In the data rows, the value 128 means zero.
Here is a table of points, one per row:
[111 144  77 102 120 125  73 126 117  96 171 191 116 109  81 101 125  87
 176 116 105  90 147 182  91 166 118 222 109 110 155 112]
[103 156 108 102 108 103 138  97 108 114 144 164 108 109 167 116 130  97
 142 107 125 122 168 178  92 207 121 176 126 103 182 113]
[114 157  88  93 120 134 112 255 115 108 109 245 107 114  93 112 135  91
 229 107  89  77 229 124 117 136 108 218  99 108  86 107]
[106  97 255 168 108 255  85  98 121 251 249 148 117 110 168  84   0  90
 255 255 169 255  87  99 255 118 230 103 116 114 131 255]
[121 134 128 112 120 136  90 100 108 113 129 146 137 117 150 121 126  93
 121 129 240 131 141 145 108  90 148 113 115 109 135 158]
[161 138 137 141 122 124 136 107 122 127 118 111 175 114 141 123 138  96
  92 113 133 133 113 113  87 166 104 120 135 106 153 108]
[103 101 204 133 104 255  99 110 117 197 255 104 118 122 128 164  58 139
 171 255 111 255 117 122 201 103 135 111 113 113  98 191]
[123 130 128 152 106 128 135 127 121 122 119 111 176 161 138 122 230 137
 100 113 126 125 109 117 107 154 109 125 175 144 113 119]
[113  86 131 106 184 117 149 168 171 113 110 115 113 124 106 166 139 131
 120 124 109 131 106 121 150  99 103 124 105 141 121 110]
[141 132 152 124 119 134 163 105 121 130 114 131 175 118 142 113 151 123
  97 116 125 124 107 107  82 156 102 122 121 127 150 117]
[113 140  80  95 110 126 100 106 116 107 185 170 105 121 108 104 134  90
 157 107 111  94 156 173  81 188 120 208 110 114 177 111]
[102  88 139 195 110  99  78 148 111 175 155 113 120 111 155 115  66 159
  96 123 138 122  97 113 161 105 160 121 100 174  80 168]
[116 140 128 117 108 135 110 151 112 109 127 101 101 134 133 110 160  95
  90 113 134 100 138 103  98 163 132 143 128 101  66 106]
[114 127 130 140 119 119 106  97 108 109 129 116 140 113 156 109 111  89
 107 131 193 123 138 122 117  88 143 122 121 120 117 143]
[114 137  85 104 111 140 129 226 120  97 111 226 107 100  90 108 132  91
 209  91  99  81 201 122 112 145 116 243 110 109  88 113]
[111 172  90  91 118 104 109 255 113 101 110 255 105 107  93 119 151  91
 255 101  79  56 255  91 147 109  98 228  94 123  89 114]
[108 139  98  89 116 131 121 102 109 104 166 165 103 112 116 109 141  95
 150  94 117  92 149 167  91 205 120 216 117 106 152 115]
[133 139 149 157 118 129 139 110 118 124 114 114 185 135 160 118 127  78
  92 123 132 140 110 119 104 161  91 116 117 108 159 102]
[115  93 113  91 122 121 119 135 196 122 100  83 108 111 102 190 118 136
 149 130 110 124 110 107 166 103 119 120 114 145 131 114]
[110 227  80 149  97 100 229 120 102 115 116 171 113  98 206 100 107 100
 185 108 112 107 207 225 153 185 255 106 107 101 122 147]
[109 101 121  78 128 121 127 146 184 136  94  94 107 118  94 202 109 141
 128 123 107 119 110 109 163 106 105 107 115 166 123 135]
[113 141 132 140 107  95 137 116  99 114 131 126 116 115 168 109 114  85
 125 129 119 113 172 189 108 153 158 102 118 112 119 129]
[109 150 136 156 125 115 137  95 115 126 122 101 130 116 165 102 108  83
 105 123 165 126 146 123 116 107 131 131 119 106 131 140]
[169 136 112 140 135 107 121 123 125 118 123  97 182 171 135 116 138 149
 107 123 127 123 111 117 102 148 114 121 210 165 129 116]
[107 170 149 185 111  86 130 200 113 102 197  75 130 125 148 106  98 104
 132 108 159  96 179 114 164 105 201 109 112 101  94 159]
[119 125 126 102 117 146  95  98 107 110 111 161 115 108 107 112 145 132
 125 131 230 128 126 152  82  97 148 111 112 108 113 145]
[125 121 136  96 152 138 120 159 114 128 112 125 119 119  97 105 159 120
 101 136 112 112  98 114  95 103 124 128 115 132 127 116]
[107  86  90 159 234 101 151 180 121 177 121 113  95 206 128 164 114 140
 107 108 132 120 116 112 110 110 117 115 255 203  85 105]
[129 117 134 108 118 141 133  93 145 112 106 144 114 121  91 112 147 140
 127 133 115 135 107 110 138  94 104 118 112 110 158 109]
[111 117 123 111 142 139  97 101 111 114 111 136 124 118 104 124 149 142
 104 139 116 143 109 114 129  99 115 121 119 115 115 100]
[188 129 112 153 163 121 140 131 130 114 120 102 171 177 134 115 150 163
 107 113 123 122 114 118 100 140 114 123 208 191 122 117]
[130 135 134 144 125 121 134 112 115 124 115 125 164 118 134 119 167 122
  97 123 123 115 103 107  85 171 113 121 116 127 146 117]
[105 106 172 148 101 255  93 110 131 198 255 103 103 118 131 167  54 136
 155 217 116 255 114 111 191  95 148 110 125 128  90 217]
[119 131 119 120 119 121  97  97 116 115 135 125 125 113 147 105 120 101
 110 136 213 125 141 119 106  89 136 122 115 108 119 149]
[114  89 116 105 231 107 173 199 138 109 111  88 118 111  96 168 140 134
 113 115 112 125 104 116 144 111 106 115 107 181 110 124]
[174 121 146 137 120 120 136 109 120 131 119 124 149 107 146 117 147 117
  99 123 123 140 112 114  88 131 105 123 119 148 176 109]
[105 216 138 177 100 109 216 113  91 101 106 159 112 113 207 113 104  88
 163 110 112 101 166 232 177 151 245 108 115 108 107 159]
[110  98  98 104 112 130  78  99 170 183  95  86 102 126  91 201  87 139
 140 123 105 119 108 114 149  97 108 107 118 141  95 174]
[106 145 155 214 110  80 165 158 104  92 156  97 114 115 156 116  67 129
 130 230 221 104 136  99 171 110 198 132 114 128  97 200]
[109  87  90 113 193 117 127 147 121 156 109  97 112 152 105 179 121 138
  99 127 125 126 117 105 141 109 121 116 129 168  98 106]
[114 191 161 177 101  95 147 183 104 115 159  78 123 114 187 112 105 101
 137 115 122  98 177 164 165  93 221 121 119  98  89 152]
[112 151 132 122 111 108 110 132 112 108 150 101 116 128 154 104 131  87
 108 123 125 113 169 153 113 151 141 121 122 107 102 120]
[155 137 140 140 122 112 130 112 126 128 111 109 162 109 147 120 140  96
 100 124 128 137 102 109  78 174 108 123 126 113 150 117]
[222 129 130 149 140 110 136 103 126 126 106 111 171 166 143 115 159 199
 113 109 128 136 121 116 104 148 110 132 160 191 141 113]
[109 175 133 133 106 113 143  94 115 119 128 140 104 118 173 107 136  86
 106 115 126 123 157 157 115 174 144 135 129 105 126 110]
[ 98  91 157 135 100 170  87  97 113 208 255 108 108 120 110 201  69 148
 154 160 114 192 111 108 185  91 119  99 127 125  92 209]
[118  89 125  93 160 122 118 153 175 119 100 121 112 119  95 148 146 134
 122 139 109 126 108 123 160 109 117 113 117 120 145 113]
[ 97 102  87 129 218  99 146 163 115 160 110 106 109 221 103 167 123 142
  98 122 118 127 114 105 125 102 122 118 221 191  93 110]
[113  96 109 102 117 142  92 100 183 116 110 135 117 125  92 142 136 140
 139 139 105 125 112 114 147  95 123 112 123 101 158 105]
[105  87 125  96 115 131 139  97 190 113 104 151 107 130 101 119 146 153
 155 129  98 134 110 111 161  95 113 109 110 110 185 116]
[146 134 151 136 120 129 167 109 117 134 121 131 172 117 137 117 152 132
  96 122 125 127 109 113  91 144 104 121 117 118 178 114]
[140 132 131 104 142 140 131 126 110 123 105 123 118 113  95  99 158 142
 106 134 117 133 111 117 111  98 111 124 125 113 138 113]
[126 139 122 145 117 119 131 105 115 121 104  96 202 166 146 115 137 143
 104 118 126 133 108 112 101 148 100 133 189 139 124 109]
[104 142 121 203 111  86 108 204 114 155 148 103 107 107 139  98 102 166
  81 126 150 115 111 118 150 105 115 121 168 187  89 132]
[170 118 137 129 122 126 159 101 124 129 114 131 141 108 132 119 151 122
  97 114 120 138 111 108  89 140 113 119 119 138 168 112]
[105 197 185 194 102  99 204 124  91 111  94 115 109 115 207 117 101  98
 147 116 118 104 161 215 172 113 231 142 114 111 106 184]
[106 101 145 107 127 144 139  97 159 117 107 150 111 117  94 117 139 151
 147 129 108 125 110 119 140  94 103 116 120 113 170  96]
[109  90 129  99 117 128 137 109 212 114  98 142 107 121  88 139 133 144
 163 127 102 134 104 123 160 101 104 110 111 103 172 105]
[104 104 139 106 190 150 148 147 169 115  96 147 113 123  96 133 155 172
 133 130  94 124 118 123 159 109 102 112 108  87 149 119]
[135 130 145 115 145 131 138 120 128 124 112 135 117 123  74 106 159 141
 115 140 116 127 110 122 122 101 113 120 114 112 133 104]
[135 129 105 140 118 105 140 123 118 123 110 101 199 176 134 107 146 155
 111 119 123 136 110 107  96 146 114 128 198 149 118 124]
[111 145 141 117 110 119  93 150 106 114 136  82 105 122 137 105 158 129
  98 119 130 119 134 116  92 134 112 115 118 126  80 100]
[112 142  96  90 104 115 143 112 112 119 149 144 108 120 151 104 140  90
 129 116 124 108 165 172  99 206 149 191 114 103 146 107]
[255 146 130 139 116 124 129 106 103 105  95 167 137 226 151 120 116 223
 156  80 115 134  93 147 139 166 100 117 102 103 188 113]
[113  97 110 106 117 139 123 117 229 116  97 135 106 111 108 158 135 145
 164 139 105 123 107 122 165  91 100 113 113 105 167 102]
[119 130 129 146 113 122 136 107 121 123 108 111 193 140 142 112 167 132
 102 111 122 127 103 110  94 162 115 126 160 135 129 114]
[123 137 122  98 188 133 117 172 123 115 116 123 119 120  91 112 168 134
  99 140 113 133  99 123 115 110 116 118 110 126  80 121]
These points spread out most along one direction. Take the direction at right angles to it along which they spread out most. Go by this last direction. For each point below, how far along it does it lie, from 0 to 99? The average is 50, and the first point in the table lies past the average. One standard deviation of the points above along it is 16.
[204 123 122 162 143 128 141 101 128 121 103 100 200 173 140 112 136 184
 113 111 127 127 128 130 101 139 108 126 175 190 139 114] 34
[106  95 138 114 106 138  87  89 144 215 218 104 108 118  89 206  66 145
 141 143 107  87 106 111 169 100 102 102 128 121  79 203] 40
[105 174 107 131 112 108 154  99 104 118 135 142 109 114 193 115 123  94
 127 117 126 124 170 173 120 184 141 117 110 115 162 110] 69
[255 132 138 139 123 127 137  99 113 114  94 153 136 173 141 119 124 213
 117  99 120 129 115 116 123 159 108 115 109 146 172 114] 39
[115  92  79 128 192 115 124 142 114 186 107 105 110 169  84 172 118 127
  86 128 118 123 127 114 142 106 119 114 172 175  86 117] 30
[100  93  96 103 116 128  96 101 150 181  95 100 108 139  99 217  97 162
 114 130 105 113 113 111 144  97 118 112 121 157  92 151] 32
[122  85 119  96 146 115 128 153 215 108 101 113 104 115  95 176 130 129
 151 135 107 132 113 116 159 108 109 113 113 129 141 105] 36
[255 125 128 135 116 118 132 110 125 120 103 126 171 167 139 115 136 196
  90 110 119 133 130 122 109 157 117 122 141 182 160 121] 36
[160 127 166 148 124 108 129 107 125 126 113 132 140 108 156 125 142  88
  94 111 125 188 110 108  91 159 109 125 123 105 187 110] 45
[103 115 147 116 162 153 115 108 143 107 107 146 121 121  93 129 153 180
 129 128 109 133 111 115 138  96 117 119 111  99 137  99] 38
[108 162 129 109 111 140 121 102 113 124 114 199 152 107 109 127 139 148
 171 121 255 118 105 203 131 103 176 111 111 114 154 149] 62
